In the data rows, the value 128 means zero.
Here are some points:
tensor([123, 099, 164, 131, 141, 104, 124, 160, 183, 072, 101, 140, 134,
        161, 111, 115, 117, 157, 100, 092, 127, 064, 150, 129])
tensor([142, 137, 103, 137, 104, 115, 146, 123, 152, 139, 123, 151, 145,
        117, 121, 132, 117, 157, 130, 145, 118, 143, 145, 102])
tensor([138, 172, 056, 048, 088, 080, 153, 110, 153, 190, 157, 075, 180,
        066, 116, 142, 131, 210, 114, 099, 123, 225, 102, 132])
tensor([167, 130, 126, 143, 156, 186, 091, 110, 111, 140, 117, 107, 087,
        146, 154, 143, 158, 143, 149, 114, 126, 143, 120, 133])
tensor([136, 118, 136, 097, 098, 112, 168, 159, 145, 119, 073, 175, 147,
        134, 108, 128, 096, 157, 101, 141, 147, 093, 140, 143])
tensor([146, 124, 101, 125, 138, 140, 125, 179, 148, 109, 150, 117, 146,
        125, 133, 098, 125, 149, 111, 124, 135, 129, 122, 122])
tensor([126, 100, 136, 151, 146, 146, 112, 137, 121, 140, 156, 119, 115,
        138, 147, 118, 146, 124, 119, 112, 137, 154, 139, 153])
tensor([142, 135, 125, 136, 160, 131, 150, 150, 144, 112, 093, 150, 124,
        149, 099, 121, 106, 101, 120, 129, 130, 083, 122, 137])
tensor([145, 122, 126, 091, 105, 101, 119, 123, 147, 119, 123, 136, 135,
        134, 130, 094, 130, 114, 107, 108, 129, 093, 134, 120])
tensor([109, 128, 148, 109, 101, 100, 168, 147, 164, 121, 111, 119, 123,
        112, 128, 118, 131, 157, 091, 099, 141, 103, 134, 130])
tensor([144, 120, 123, 181, 161, 153, 105, 124, 149, 151, 174, 068, 102,
        152, 147, 127, 162, 134, 112, 066, 124, 157, 135, 128])
tensor([144, 130, 149, 054, 091, 070, 173, 174, 174, 112, 106, 155, 178,
        131, 124, 117, 072, 153, 090, 126, 123, 108, 130, 134])
tensor([135, 103, 133, 132, 145, 111, 150, 176, 173, 130, 128, 105, 123,
        145, 138, 081, 125, 166, 048, 087, 138, 126, 133, 109])
tensor([148, 116, 160, 066, 133, 092, 134, 150, 149, 099, 088, 139, 142,
        123, 145, 098, 100, 106, 111, 125, 136, 048, 147, 160])
tensor([121, 085, 112, 149, 093, 116, 126, 124, 107, 121, 100, 197, 124,
        113, 133, 129, 120, 064, 150, 160, 135, 092, 140, 110])
tensor([142, 123, 108, 133, 131, 130, 064, 132, 070, 141, 108, 183, 118,
        136, 117, 120, 118, 052, 149, 177, 138, 080, 138, 131])
tensor([164, 126, 135, 078, 110, 117, 112, 152, 122, 162, 101, 150, 131,
        131, 114, 123, 091, 106, 127, 140, 131, 119, 131, 185])
tensor([126, 146, 127, 075, 077, 075, 165, 121, 161, 160, 110, 145, 168,
        100, 116, 138, 107, 170, 119, 129, 128, 154, 090, 100])
tensor([123, 116, 109, 148, 093, 123, 143, 125, 126, 175, 130, 124, 117,
        107, 136, 157, 126, 121, 168, 142, 136, 161, 103, 096])
tensor([134, 171, 115, 126, 144, 129, 097, 125, 120, 155, 144, 079, 103,
        138, 122, 142, 135, 178, 156, 139, 119, 143, 141, 120])
tensor([135, 138, 124, 172, 161, 170, 094, 120, 096, 123, 176, 084, 074,
        135, 123, 137, 141, 133, 178, 147, 121, 146, 142, 124])
tensor([125, 129, 115, 122, 137, 141, 094, 137, 093, 132, 113, 121, 127,
        131, 112, 093, 103, 110, 106, 125, 131, 119, 131, 138])
tensor([133, 152, 141, 130, 124, 120, 147, 114, 142, 131, 086, 171, 141,
        138, 130, 146, 124, 123, 113, 124, 137, 111, 133, 135])
tensor([124, 117, 156, 135, 136, 163, 126, 104, 125, 129, 128, 130, 121,
        163, 127, 128, 146, 132, 113, 096, 139, 158, 138, 118])
tensor([104, 104, 146, 150, 123, 128, 126, 133, 149, 119, 144, 125, 129,
        121, 134, 123, 114, 127, 126, 127, 127, 132, 126, 125])
Here are 16 more points, each followed by its number:
tensor([105, 110, 108, 151, 123, 114, 178, 167, 172, 137, 147, 122, 118,
        126, 133, 140, 128, 151, 051, 093, 137, 172, 124, 104]) 0
tensor([148, 105, 172, 131, 125, 159, 092, 125, 103, 108, 145, 120, 110,
        124, 130, 112, 126, 116, 138, 113, 135, 131, 113, 165]) 1
tensor([124, 138, 133, 157, 122, 137, 142, 090, 140, 112, 116, 140, 114,
        145, 112, 174, 141, 134, 145, 136, 129, 128, 117, 136]) 2
tensor([097, 124, 152, 074, 104, 092, 180, 133, 190, 112, 099, 171, 149,
        121, 124, 128, 124, 148, 107, 114, 116, 090, 140, 124]) 3
tensor([114, 144, 136, 095, 127, 129, 124, 134, 128, 120, 111, 135, 147,
        122, 106, 124, 119, 115, 133, 148, 134, 105, 151, 110]) 4
tensor([127, 157, 148, 121, 167, 144, 082, 118, 076, 103, 091, 140, 134,
        157, 150, 128, 110, 075, 140, 130, 132, 094, 143, 161]) 5
tensor([129, 159, 096, 123, 171, 118, 121, 126, 140, 132, 198, 062, 140,
        148, 136, 128, 133, 192, 136, 109, 112, 184, 155, 126]) 6
tensor([105, 136, 145, 121, 137, 108, 128, 107, 120, 095, 107, 142, 124,
        141, 110, 146, 145, 137, 148, 128, 139, 105, 125, 142]) 7
tensor([124, 134, 093, 135, 116, 116, 110, 133, 103, 147, 142, 108, 147,
        100, 129, 112, 108, 096, 123, 139, 144, 133, 115, 126]) 8
tensor([136, 128, 161, 170, 168, 156, 097, 100, 121, 115, 135, 114, 105,
        143, 120, 147, 146, 108, 178, 128, 124, 122, 128, 139]) 9
tensor([151, 068, 125, 192, 149, 150, 121, 137, 133, 113, 120, 140, 080,
        128, 124, 141, 147, 134, 139, 150, 124, 138, 122, 106]) 10
tensor([136, 142, 128, 109, 130, 132, 135, 084, 118, 168, 120, 122, 109,
        141, 126, 134, 140, 123, 130, 130, 133, 126, 096, 145]) 11
tensor([112, 113, 138, 128, 120, 117, 131, 142, 182, 137, 136, 102, 161,
        128, 121, 108, 104, 153, 071, 088, 124, 157, 145, 119]) 12
tensor([153, 140, 124, 104, 137, 143, 108, 112, 118, 137, 154, 098, 123,
        116, 144, 098, 143, 131, 148, 136, 125, 098, 144, 123]) 13
tensor([124, 175, 086, 160, 154, 110, 135, 108, 161, 137, 179, 032, 108,
        157, 132, 126, 130, 183, 169, 128, 097, 182, 133, 095]) 14
tensor([149, 143, 114, 138, 110, 150, 118, 103, 096, 178, 103, 121, 118,
        123, 118, 147, 114, 106, 175, 160, 128, 131, 108, 119]) 15
Which two of these numbered points are nearest to each point below, looking only along the 4 directions in which the first points spread most? Their numbers follow each, nearest first.
tensor([087, 139, 098, 179, 180, 109, 143, 116, 175, 129, 137, 115, 128,
        175, 121, 145, 127, 145, 093, 109, 113, 173, 140, 099]) > 0 12
tensor([128, 098, 128, 154, 113, 146, 145, 154, 136, 151, 155, 135, 100,
        112, 119, 125, 151, 132, 097, 121, 134, 159, 128, 118]) > 2 7
tensor([162, 139, 096, 123, 084, 162, 101, 110, 048, 198, 165, 100, 077,
        075, 127, 110, 144, 091, 176, 153, 125, 173, 093, 133]) > 15 8
tensor([142, 128, 119, 124, 121, 155, 084, 132, 076, 149, 125, 135, 113,
        096, 140, 134, 122, 111, 171, 150, 146, 119, 117, 114]) > 15 8
tensor([103, 152, 116, 137, 138, 157, 099, 128, 107, 123, 154, 112, 120,
        111, 123, 139, 136, 137, 164, 139, 136, 153, 122, 131]) > 11 8
tensor([161, 145, 102, 105, 148, 127, 101, 149, 116, 175, 147, 067, 133,
        125, 140, 084, 099, 139, 104, 109, 122, 127, 135, 130]) > 13 11
tensor([137, 135, 144, 106, 125, 119, 114, 104, 123, 136, 136, 105, 161,
        131, 123, 129, 143, 152, 153, 118, 120, 148, 138, 158]) > 11 13
tensor([111, 098, 103, 173, 116, 119, 150, 105, 161, 129, 162, 094, 151,
        138, 140, 167, 116, 165, 119, 100, 106, 197, 150, 103]) > 0 14
tensor([133, 101, 101, 141, 124, 100, 158, 186, 182, 157, 142, 128, 128,
        144, 134, 111, 128, 179, 059, 104, 133, 150, 119, 130]) > 12 0
tensor([142, 135, 169, 101, 149, 142, 077, 103, 037, 108, 108, 117, 111,
        140, 134, 097, 150, 071, 157, 155, 133, 080, 110, 156]) > 5 1
tensor([134, 117, 137, 117, 129, 138, 078, 154, 082, 119, 100, 154, 118,
        155, 120, 100, 111, 057, 100, 148, 129, 091, 131, 139]) > 5 1
tensor([086, 127, 143, 068, 120, 086, 133, 118, 136, 099, 136, 154, 173,
        105, 134, 113, 115, 112, 141, 142, 111, 099, 147, 152]) > 4 7
tensor([171, 133, 097, 085, 122, 106, 142, 096, 144, 178, 172, 044, 116,
        085, 116, 118, 135, 202, 143, 115, 122, 186, 118, 146]) > 6 14
tensor([115, 106, 111, 171, 116, 136, 123, 165, 158, 135, 163, 152, 134,
        130, 130, 136, 138, 123, 100, 118, 133, 173, 118, 118]) > 2 10
tensor([129, 156, 133, 116, 118, 145, 101, 084, 044, 145, 116, 142, 081,
        139, 111, 122, 114, 078, 172, 162, 121, 095, 109, 136]) > 15 5
tensor([149, 134, 099, 133, 138, 152, 071, 125, 087, 162, 154, 073, 130,
        124, 133, 104, 113, 102, 174, 114, 124, 153, 105, 141]) > 13 11
tensor([101, 147, 144, 154, 155, 150, 144, 107, 122, 121, 096, 157, 112,
        141, 135, 164, 139, 101, 158, 160, 115, 136, 108, 123]) > 2 10
tensor([136, 153, 139, 115, 127, 106, 117, 102, 093, 126, 127, 142, 110,
        107, 125, 118, 117, 098, 164, 153, 118, 112, 117, 156]) > 8 15
tensor([112, 150, 117, 134, 141, 152, 107, 102, 050, 149, 135, 133, 116,
        133, 125, 130, 150, 061, 148, 152, 140, 118, 124, 141]) > 15 9
tensor([142, 125, 171, 127, 107, 135, 121, 108, 115, 107, 112, 130, 137,
        133, 128, 133, 145, 139, 135, 122, 120, 101, 130, 131]) > 7 4
tensor([129, 121, 142, 073, 095, 092, 147, 123, 156, 127, 142, 135, 166,
        111, 119, 120, 123, 173, 116, 109, 116, 130, 126, 169]) > 12 3
tensor([138, 102, 111, 105, 084, 099, 151, 171, 157, 157, 132, 131, 167,
        098, 120, 111, 129, 150, 097, 125, 141, 140, 115, 116]) > 12 3
tensor([149, 116, 130, 100, 114, 163, 087, 138, 055, 115, 091, 161, 118,
        121, 137, 113, 110, 100, 162, 176, 135, 085, 117, 173]) > 5 4
tensor([129, 145, 118, 143, 142, 136, 105, 116, 104, 132, 088, 158, 112,
        138, 117, 115, 125, 058, 131, 148, 126, 073, 124, 140]) > 5 7
tensor([123, 102, 129, 183, 133, 187, 146, 138, 158, 124, 163, 113, 069,
        123, 125, 124, 144, 140, 130, 109, 122, 149, 124, 114]) > 10 2
tensor([119, 075, 115, 143, 112, 114, 147, 183, 190, 117, 131, 153, 153,
        114, 150, 147, 121, 162, 068, 114, 146, 163, 141, 112]) > 0 12
tensor([116, 108, 117, 168, 139, 128, 161, 164, 175, 121, 159, 107, 114,
        104, 141, 139, 119, 165, 121, 118, 126, 144, 119, 109]) > 0 12
tensor([111, 146, 142, 164, 161, 163, 111, 097, 091, 139, 132, 124, 086,
        166, 138, 132, 149, 101, 142, 143, 115, 098, 107, 116]) > 9 10
tensor([158, 141, 064, 114, 169, 099, 116, 163, 118, 140, 171, 065, 128,
        117, 135, 113, 126, 163, 133, 117, 105, 153, 142, 152]) > 6 13
tensor([155, 170, 077, 097, 134, 105, 112, 087, 123, 179, 182, 033, 099,
        090, 121, 103, 169, 201, 161, 128, 125, 201, 106, 154]) > 6 14
tensor([120, 120, 160, 151, 162, 168, 085, 102, 087, 113, 145, 103, 065,
        152, 167, 111, 168, 094, 130, 116, 124, 129, 131, 155]) > 9 1
tensor([092, 138, 158, 082, 103, 089, 155, 127, 181, 074, 085, 171, 182,
        121, 137, 140, 113, 155, 078, 126, 133, 115, 137, 137]) > 3 12
tensor([095, 121, 115, 178, 135, 154, 124, 091, 144, 126, 188, 094, 098,
        128, 146, 162, 180, 162, 149, 093, 118, 173, 117, 120]) > 14 6
tensor([101, 126, 093, 162, 110, 122, 164, 105, 135, 165, 197, 089, 104,
        098, 145, 151, 137, 142, 147, 131, 109, 204, 087, 083]) > 14 2
tensor([113, 131, 119, 161, 111, 134, 155, 078, 131, 151, 170, 087, 082,
        127, 138, 150, 158, 154, 134, 127, 125, 189, 100, 122]) > 14 6
tensor([136, 093, 125, 221, 169, 174, 100, 119, 076, 128, 169, 102, 071,
        150, 126, 138, 132, 098, 176, 126, 106, 166, 111, 118]) > 9 10
tensor([135, 131, 115, 134, 128, 139, 155, 147, 170, 148, 157, 111, 118,
        146, 124, 143, 139, 169, 113, 102, 123, 148, 119, 125]) > 12 0
tensor([120, 143, 098, 108, 091, 092, 186, 101, 181, 168, 142, 096, 159,
        075, 119, 158, 137, 209, 167, 143, 114, 179, 115, 112]) > 0 14
tensor([139, 149, 107, 143, 130, 148, 146, 136, 138, 160, 137, 094, 107,
        131, 116, 118, 149, 153, 125, 124, 135, 180, 112, 143]) > 6 14
tensor([129, 147, 123, 142, 140, 139, 140, 128, 168, 145, 150, 091, 128,
        136, 134, 144, 128, 171, 129, 118, 123, 171, 133, 135]) > 6 14
tensor([094, 108, 124, 126, 122, 093, 160, 186, 197, 073, 116, 154, 156,
        133, 121, 119, 108, 137, 108, 127, 150, 078, 152, 092]) > 3 12
tensor([121, 145, 088, 146, 156, 125, 127, 126, 146, 099, 178, 055, 142,
        137, 114, 144, 169, 216, 168, 103, 123, 207, 149, 088]) > 14 6
tensor([151, 134, 154, 124, 167, 144, 104, 105, 122, 129, 097, 122, 114,
        143, 121, 129, 165, 123, 126, 125, 157, 107, 124, 133]) > 1 13
